In the rows, 128 means zero.
Each path below is one point turned by a fixed rotation once a step. After each direction that follows a path, write how fast that rotation turns it, in degrees per step (0 if it stays still).
Each turn is a multiple of 5 degrees from 10 to 175, or 0.
Each row of a path follows its step; steps can be skipped.
path 1
step 0: [123 134 135 129 130 117 126 131 132 114 130 125 122 132 132 121 136 133
 130 133 127 139 127 145 120 143 133 132 132 124 134 122 119 133 131 135
 132 122 127 121 127 123 123 126 124 132 126]
step 1: [133 127 120 141 133 126 133 122 122 117 126 140 135 139 121 134 127 126
 126 127 129 119 131 135 125 130 131 124 127 128 129 143 126 131 134 124
 122 131 129 133 112 135 131 126 119 136 133]
step 2: [128 116 126 119 125 127 137 126 135 130 132 127 136 128 119 126 126 134
 121 134 127 134 127 132 134 136 138 131 134 138 143 130 126 133 133 131
 124 139 120 137 129 127 134 128 142 118 125]
step 3: [120 113 129 136 119 122 124 127 117 137 138 129 133 133 134 134 130 132
 115 136 132 129 128 130 121 122 124 118 132 119 128 128 123 123 127 137
 126 121 120 123 131 129 121 116 127 131 127]
step 4: [135 131 127 124 129 144 123 131 125 130 127 128 137 121 119 130 128 123
 118 139 117 121 126 138 124 137 111 133 121 124 122 127 134 131 130 135
 120 130 124 130 128 135 129 136 124 127 122]
step 5: [126 127 123 129 123 129 129 136 122 132 125 128 129 121 129 143 131 128
 134 122 119 127 116 131 132 129 132 118 122 152 128 129 124 131 122 126
 125 128 131 119 139 128 122 122 131 126 121]
step 6: [127 129 127 134 126 128 117 131 122 123 125 132 124 113 133 128 126 128
 121 129 136 142 130 128 120 121 135 138 134 128 134 126 127 133 120 128
 124 118 125 128 138 136 137 139 116 131 124]
step 7: [141 127 137 129 136 128 128 131 139 124 124 131 128 128 136 129 135 125
 137 124 130 122 122 139 115 139 130 136 131 134 125 133 127 121 133 138
 124 128 128 135 136 119 123 122 119 138 133]
step 8: [127 130 122 121 127 130 132 125 130 120 135 139 127 137 127 131 126 125
 118 130 130 133 126 123 136 140 135 125 126 137 130 135 120 143 128 115
 125 117 128 131 123 121 124 132 124 138 136]
step 9: [140 128 131 140 131 117 135 135 135 132 123 129 146 127 131 118 127 141
 117 137 130 133 131 131 131 122 132 124 137 126 132 138 120 128 125 125
 128 135 127 132 132 127 130 129 133 125 127]
step 10: [128 123 127 122 121 126 128 123 125 136 135 131 129 133 132 121 136 139
 125 126 134 111 130 124 124 140 119 123 133 128 134 127 134 134 119 145
 122 123 119 132 127 136 122 127 129 126 134]
step 11: [129 126 127 122 126 129 133 136 120 141 117 120 132 128 116 137 127 119
 121 140 118 124 136 130 123 123 122 123 127 131 125 128 123 137 129 128
 127 118 136 142 126 124 121 128 127 129 126]
Speeds:
[129 126 132 126 126 128 126 127 125 129 128 129 129 129 124 130 124 131
 128 131 127 124 129 128 129 129 127 127 130 125 130 126 126 128 127 127
 128 130 130 129 128 131 127 124 129 126 129]	45
[127 123 126 131 128 126 127 126 127 130 125 128 127 127 131 128 128 128
 130 127 129 126 129 124 127 127 131 130 130 129 133 128 129 129 125 130
 126 131 126 130 129 128 130 130 130 125 128]	95
path 2
step 0: [124 124 126 132 145 127 139 133 131 128 132 122 126 134 121 109 124 126
 126 128 132 126 134 138 134 130 127 125 128 116 128 133 134 130 131 122
 121 141 121 123 131 128 135 119 119 123 138]
step 1: [146 125 116 132 128 130 133 135 133 132 120 127 127 132 123 137 130 123
 124 137 124 125 122 134 121 121 136 131 133 134 126 130 127 136 120 141
 123 144 132 138 125 126 132 138 129 124 123]
step 2: [130 121 124 134 137 128 124 138 119 135 141 132 116 126 121 128 129 129
 132 114 135 129 140 120 125 123 126 138 133 131 131 121 119 120 127 119
 129 131 123 126 134 131 124 141 127 138 127]
step 3: [126 128 131 125 118 118 125 132 131 134 125 123 133 136 118 127 131 122
 134 136 144 115 133 136 131 130 139 114 138 132 131 125 138 130 125 125
 125 129 115 126 125 133 127 126 132 137 135]
step 4: [130 130 118 121 134 119 129 127 128 130 124 130 118 128 123 116 132 111
 120 128 131 131 127 122 128 115 136 135 114 130 126 126 122 127 128 126
 119 131 133 141 126 128 128 115 129 123 136]
step 5: [137 122 128 143 127 134 120 126 137 130 141 123 131 130 128 127 128 112
 128 125 119 129 128 136 122 118 130 124 130 135 140 142 128 118 129 127
 137 133 124 128 121 125 124 139 126 128 133]
step 6: [133 130 126 133 145 124 133 139 131 135 124 128 136 120 116 124 115 135
 126 117 138 129 120 123 128 139 134 127 136 124 138 132 123 131 123 129
 126 126 123 131 130 138 124 122 127 135 138]
step 7: [129 140 116 132 135 121 135 119 129 126 125 131 119 131 121 137 138 127
 125 137 135 119 122 136 133 116 135 130 134 130 121 136 129 119 123 128
 131 139 121 120 136 125 130 126 139 127 128]
step 8: [127 122 124 132 131 115 129 137 123 128 133 122 129 134 132 131 128 114
 132 117 126 124 128 118 128 128 118 131 121 131 125 137 131 129 128 120
 117 137 122 143 128 124 141 138 126 139 131]
step 9: [126 127 130 137 132 129 128 143 133 134 122 130 115 136 123 122 124 124
 124 124 123 126 135 133 130 128 137 108 130 126 139 116 131 131 127 133
 136 139 125 124 134 119 126 131 126 127 137]
step 10: [131 121 117 119 134 120 139 126 135 131 127 124 132 136 121 131 131 120
 126 124 134 135 128 124 118 120 131 137 145 144 131 126 126 134 128 134
 124 129 134 131 134 134 116 121 132 131 125]
step 11: [133 128 126 135 130 123 119 132 116 130 132 130 125 128 126 125 134 133
 137 133 135 129 141 139 128 112 119 122 125 130 138 142 118 118 121 116
 125 134 125 131 128 130 125 122 128 134 133]
Speeds:
[127 127 128 127 129 131 126 128 127 128 129 129 129 130 129 132 131 128
 129 129 124 127 127 125 125 126 128 131 126 131 128 130 126 126 127 122
 128 131 126 129 127 126 126 127 127 129 126]	120
[133 129 127 127 128 127 128 127 124 128 131 125 128 126 132 128 130 124
 130 127 127 127 129 128 126 125 125 129 128 127 127 128 128 126 126 130
 130 127 131 129 132 129 127 130 130 128 128]	120
path 3
step 0: [125 127 121 125 129 132 127 123 140 127 125 134 128 125 130 131 135 128
 139 126 120 134 114 131 113 132 136 128 130 129 125 130 132 129 126 125
 135 127 132 125 129 131 138 123 121 121 125]
step 1: [123 133 135 120 123 131 121 129 121 130 121 122 120 121 123 122 133 124
 133 128 128 125 126 121 124 125 136 130 143 132 123 138 128 127 129 120
 127 132 129 129 124 129 132 135 132 118 120]
step 2: [127 135 132 121 140 130 133 124 126 126 129 125 136 128 120 130 128 130
 138 131 127 121 124 133 135 132 125 128 131 131 127 125 139 128 136 121
 136 134 137 123 124 133 129 132 119 119 121]
step 3: [127 130 128 120 127 128 130 120 129 128 123 126 127 120 132 137 127 136
 138 124 131 125 123 133 117 128 137 138 125 122 126 122 127 132 121 117
 121 128 142 124 131 128 134 133 131 127 127]
step 4: [118 135 140 119 128 124 127 138 132 137 123 127 130 129 125 127 129 128
 133 129 135 115 135 123 133 128 126 128 137 123 122 131 131 136 124 132
 124 127 136 131 132 131 134 132 132 123 123]
step 5: [125 132 132 120 127 122 127 130 121 123 126 123 141 126 127 131 134 139
 132 134 132 122 130 136 127 131 126 120 113 124 119 121 132 132 131 126
 134 125 130 120 128 139 124 128 127 126 124]
step 6: [123 125 132 117 121 137 126 134 136 137 126 133 128 121 131 130 121 130
 135 130 125 137 127 127 120 131 128 127 118 127 119 124 127 138 122 127
 125 129 133 124 134 130 139 125 128 136 126]
step 7: [120 130 131 125 124 131 123 135 124 131 121 126 130 125 125 124 135 128
 136 132 139 130 138 118 128 124 124 117 131 124 116 128 124 122 124 128
 139 136 126 137 129 133 132 132 130 129 126]
step 8: [132 131 130 121 130 130 131 125 122 126 128 121 134 123 123 128 126 126
 123 136 135 137 125 131 137 137 127 129 115 131 117 123 132 125 128 125
 129 141 126 124 127 137 134 124 120 130 124]
step 9: [127 122 132 124 129 137 134 120 138 131 124 129 119 128 125 128 131 132
 126 126 132 131 127 125 119 126 126 134 118 123 117 123 127 124 125 125
 133 138 135 134 134 121 138 131 127 132 136]
step 10: [129 127 127 127 129 118 130 127 131 137 124 121 130 127 125 122 133 127
 121 134 142 127 132 127 132 131 132 131 137 126 109 138 125 121 126 135
 131 133 132 129 123 127 131 131 132 129 129]
step 11: [126 125 131 122 131 120 131 122 130 120 130 126 124 132 126 123 131 138
 120 129 127 126 124 139 133 130 134 128 119 128 117 126 138 133 133 131
 138 131 123 125 123 131 138 122 123 124 135]
Speeds:
[126 125 130 128 127 131 125 130 126 128 130 126 130 127 127 129 129 126
 127 126 131 126 132 127 130 129 131 130 131 130 129 129 127 128 129 131
 129 128 128 130 126 132 128 127 130 125 130]	120
[131 129 129 129 128 126 131 128 131 129 127 128 128 129 127 130 131 127
 124 128 132 123 127 127 129 128 129 131 126 124 129 126 130 128 128 129
 126 127 131 128 130 129 127 129 129 128 130]	60
[130 131 126 129 129 125 126 128 130 125 133 128 132 125 130 130 128 130
 128 129 128 131 126 131 129 130 130 128 126 126 128 127 126 126 129 127
 128 128 129 128 127 132 130 125 126 125 130]	130
path 4
step 0: [139 134 133 129 120 129 134 133 115 139 141 130 122 130 118 136 128 127
 129 128 114 129 131 138 139 129 125 132 132 123 127 125 122 126 123 125
 141 134 128 128 132 124 134 121 129 120 142]
step 1: [136 141 119 123 127 123 141 132 123 129 133 124 117 140 123 137 127 127
 133 120 120 131 116 134 135 125 130 119 121 122 126 124 127 122 127 135
 138 125 130 128 123 134 134 119 130 132 118]
step 2: [136 131 121 131 144 122 132 127 125 123 133 136 124 133 122 132 136 125
 130 122 127 121 119 138 131 128 129 133 133 125 135 117 133 120 120 129
 131 131 130 131 121 134 145 128 135 118 139]
step 3: [133 136 122 138 141 125 136 132 122 127 130 125 122 126 123 136 131 127
 138 124 142 121 114 129 126 131 122 140 131 119 134 119 117 125 133 131
 132 129 138 126 124 135 118 123 125 128 124]
step 4: [126 136 129 129 138 129 135 132 129 133 143 131 132 115 112 140 135 133
 132 129 122 120 128 127 123 127 124 131 143 131 141 131 122 124 128 131
 130 128 137 135 122 131 134 136 124 126 126]
step 5: [126 137 125 122 131 120 122 133 116 127 126 125 130 129 117 140 129 135
 119 126 117 128 122 135 133 125 124 139 132 121 143 131 117 137 135 131
 131 130 134 134 126 126 124 120 119 133 125]
step 6: [132 135 128 124 114 129 131 123 123 120 135 123 131 126 119 135 127 117
 134 126 111 125 122 132 135 125 133 128 129 128 145 131 124 123 137 135
 130 134 142 131 131 127 133 130 134 124 137]
step 7: [128 129 120 124 132 144 135 121 120 121 123 117 123 134 122 139 123 131
 124 131 121 132 113 139 126 133 129 130 123 124 135 127 125 131 130 136
 136 134 131 130 134 143 137 122 127 121 128]
step 8: [128 130 125 126 129 133 128 129 136 116 137 118 118 134 124 127 125 125
 130 123 132 123 125 130 129 140 125 125 134 122 143 126 119 127 126 131
 138 131 135 119 114 133 140 130 125 116 139]
step 9: [136 127 123 124 139 131 126 119 118 134 139 124 127 122 124 136 119 131
 127 124 138 140 119 124 123 129 131 138 129 115 132 134 115 125 127 131
 136 135 130 124 114 134 133 131 127 126 125]
step 10: [124 132 132 132 132 122 128 132 131 130 139 137 122 120 124 133 120 123
 121 130 125 131 129 135 133 117 126 128 139 117 132 129 107 130 124 138
 130 126 138 118 129 129 140 133 125 120 125]
step 11: [135 135 126 127 128 121 141 120 118 142 130 120 125 127 118 123 128 136
 120 129 122 119 125 131 136 114 127 131 122 115 130 135 118 137 128 134
 133 138 137 125 126 127 132 128 127 127 130]
Speeds:
[125 128 131 125 127 128 127 125 129 129 126 127 128 128 130 127 123 126
 126 128 130 129 130 129 126 129 127 127 126 125 129 133 126 129 128 129
 126 132 130 126 128 131 130 130 127 127 129]	25
[131 129 127 130 129 131 128 128 127 129 130 127 125 128 125 130 130 128
 127 125 128 127 128 132 126 127 127 125 129 123 132 129 125 126 131 131
 125 129 125 128 128 127 129 127 129 129 129]	0
[127 126 131 125 127 129 130 129 129 126 132 130 130 129 129 127 128 128
 127 126 127 124 130 126 126 128 127 128 131 129 128 127 127 125 127 130
 128 126 131 128 129 126 132 127 131 128 132]	170
path 5
step 0: [119 118 133 119 125 125 126 124 125 123 113 126 128 132 133 125 128 123
 123 123 126 133 124 124 134 122 136 129 130 133 133 132 123 140 134 132
 130 135 131 120 129 118 123 122 124 133 117]
step 1: [124 123 131 122 131 124 125 128 124 130 127 123 138 124 125 126 137 117
 125 132 128 126 133 128 133 131 127 139 137 132 125 114 141 136 126 126
 122 133 135 126 123 122 139 122 122 126 134]
step 2: [133 116 129 120 130 122 130 131 127 125 125 134 133 136 128 121 128 132
 124 127 115 140 128 141 137 125 130 141 130 129 132 123 127 125 141 128
 129 123 121 130 121 125 133 128 130 127 122]
step 3: [130 134 132 118 131 110 135 126 126 123 124 128 126 127 132 122 121 126
 126 130 133 136 129 132 134 140 130 130 133 130 137 126 131 136 121 123
 119 138 132 120 121 123 125 132 127 133 124]
step 4: [145 120 135 121 132 139 131 132 128 129 123 122 133 125 133 118 128 131
 124 124 116 127 127 127 127 134 119 133 126 131 130 127 136 129 123 129
 119 125 131 127 120 115 132 123 126 131 128]
step 5: [130 116 123 136 139 119 132 132 123 127 121 124 129 130 128 122 123 132
 123 134 121 128 130 134 122 133 130 131 137 127 125 127 129 136 135 124
 126 132 140 135 126 123 121 136 131 129 112]
step 6: [130 125 144 128 131 117 131 131 123 121 129 122 120 126 129 116 128 122
 130 131 127 129 135 132 134 135 118 124 126 134 119 128 137 133 125 125
 123 117 130 130 117 136 124 124 129 127 129]
step 7: [135 121 136 127 130 138 131 119 139 117 127 129 122 126 128 123 125 130
 124 132 122 128 119 130 127 130 125 126 135 128 133 129 118 137 136 128
 131 130 130 138 109 126 129 130 130 132 124]
step 8: [120 122 127 127 131 120 130 129 127 129 125 117 124 125 138 127 140 120
 130 130 123 130 125 121 126 134 131 119 122 127 126 125 128 142 133 129
 129 130 133 120 116 121 115 125 124 125 121]
step 9: [123 111 136 132 131 133 120 120 124 125 123 123 133 133 133 128 129 117
 120 133 125 127 128 126 126 124 124 130 132 138 127 120 138 127 128 128
 124 131 123 133 113 136 133 122 126 129 129]
step 10: [125 132 125 126 130 123 129 131 129 130 124 132 124 128 129 125 138 122
 117 125 116 132 129 136 138 129 134 130 138 125 127 124 119 131 140 123
 129 135 129 128 112 135 129 125 135 119 124]
step 11: [131 123 131 114 132 117 127 122 136 129 124 120 129 138 133 127 134 126
 127 124 134 141 127 129 132 130 131 120 130 131 133 127 131 127 119 119
 125 128 123 124 115 128 129 121 115 128 125]
Speeds:
[129 129 124 132 129 128 124 129 129 128 128 130 126 130 130 125 127 126
 127 129 124 129 126 131 129 125 129 127 131 127 128 128 124 131 127 130
 129 127 128 126 130 126 127 130 128 129 128]	140
[126 126 129 130 132 131 127 126 127 131 128 131 130 128 132 127 130 128
 129 126 129 129 128 127 125 131 129 129 127 127 126 129 130 130 125 130
 131 129 129 126 130 127 130 126 131 129 126]	90
[130 127 129 127 126 129 130 130 128 130 129 125 125 127 132 127 131 126
 131 125 126 129 130 131 129 127 128 128 126 127 128 128 130 126 127 132
 127 124 127 127 129 128 129 126 126 125 128]	160
path 6
step 0: [132 136 132 118 138 125 132 125 127 134 129 111 126 124 138 131 124 128
 117 132 134 125 128 118 125 134 126 117 135 119 133 122 131 138 130 127
 122 134 128 122 128 129 135 130 125 131 129]
step 1: [130 125 130 114 119 114 121 129 128 131 126 132 134 113 126 126 132 130
 119 131 131 133 133 124 127 128 131 125 140 127 131 124 126 139 124 120
 118 137 126 127 124 130 132 129 136 127 136]
step 2: [132 133 133 123 121 130 124 127 116 133 123 131 120 116 143 120 127 133
 119 135 131 127 129 119 138 131 128 136 124 116 126 121 126 131 122 122
 129 132 129 129 128 138 130 123 132 130 127]
step 3: [120 124 137 127 130 124 137 133 134 128 125 132 136 125 138 127 129 133
 121 133 126 122 132 115 126 135 130 129 127 118 121 122 129 130 120 124
 119 127 129 137 117 128 132 133 126 138 139]
step 4: [120 133 133 126 125 125 121 133 132 132 121 130 131 123 129 129 132 121
 120 134 124 119 144 121 140 128 119 134 132 120 125 127 116 130 137 122
 123 133 123 133 121 132 127 135 124 124 123]
step 5: [129 135 130 130 123 134 125 139 130 123 129 135 131 125 140 130 119 120
 129 137 125 120 130 127 134 133 134 132 133 115 116 122 136 135 129 133
 117 129 117 131 130 126 126 124 132 123 127]
step 6: [125 130 130 127 131 123 140 136 128 124 129 117 136 131 134 135 128 122
 123 133 127 129 130 118 130 135 121 131 139 115 128 130 135 132 137 124
 129 132 118 129 127 131 134 127 135 137 116]
step 7: [130 130 134 122 130 125 123 142 126 136 127 124 133 117 123 131 127 126
 122 133 121 128 132 118 126 131 142 133 140 134 125 133 134 129 138 118
 123 135 119 133 135 128 129 125 132 124 128]
step 8: [125 130 127 115 121 128 124 136 121 130 125 129 133 129 132 112 129 131
 125 130 121 130 123 124 137 125 132 133 126 118 126 130 135 126 127 121
 126 132 120 132 136 128 125 119 140 139 118]
step 9: [130 130 137 130 134 133 132 130 127 135 131 118 140 127 131 122 125 130
 121 142 118 116 123 119 120 128 133 124 119 121 126 132 128 124 131 120
 129 131 124 132 124 131 126 126 133 142 134]
step 10: [119 125 132 120 128 121 122 133 142 130 132 129 136 125 123 117 130 123
 128 135 120 120 127 126 136 126 121 124 126 127 133 127 127 123 135 114
 119 128 119 129 132 132 122 136 134 128 135]
step 11: [133 130 132 124 122 133 119 131 129 127 129 113 126 124 139 127 127 115
 125 138 119 119 128 133 135 123 129 119 118 119 128 119 128 127 129 127
 120 127 124 129 136 132 125 119 133 123 127]
Speeds:
[130 131 127 130 128 131 129 126 130 129 133 126 128 129 128 129 130 129
 128 124 129 128 130 130 132 126 132 129 131 129 128 126 127 127 127 125
 128 126 127 130 127 129 129 128 129 131 129]	0
[129 128 129 127 126 129 129 127 131 128 130 129 128 128 126 128 125 130
 130 128 131 128 127 126 128 131 131 127 127 129 123 130 131 128 127 127
 124 129 128 129 130 124 127 129 127 126 133]	160
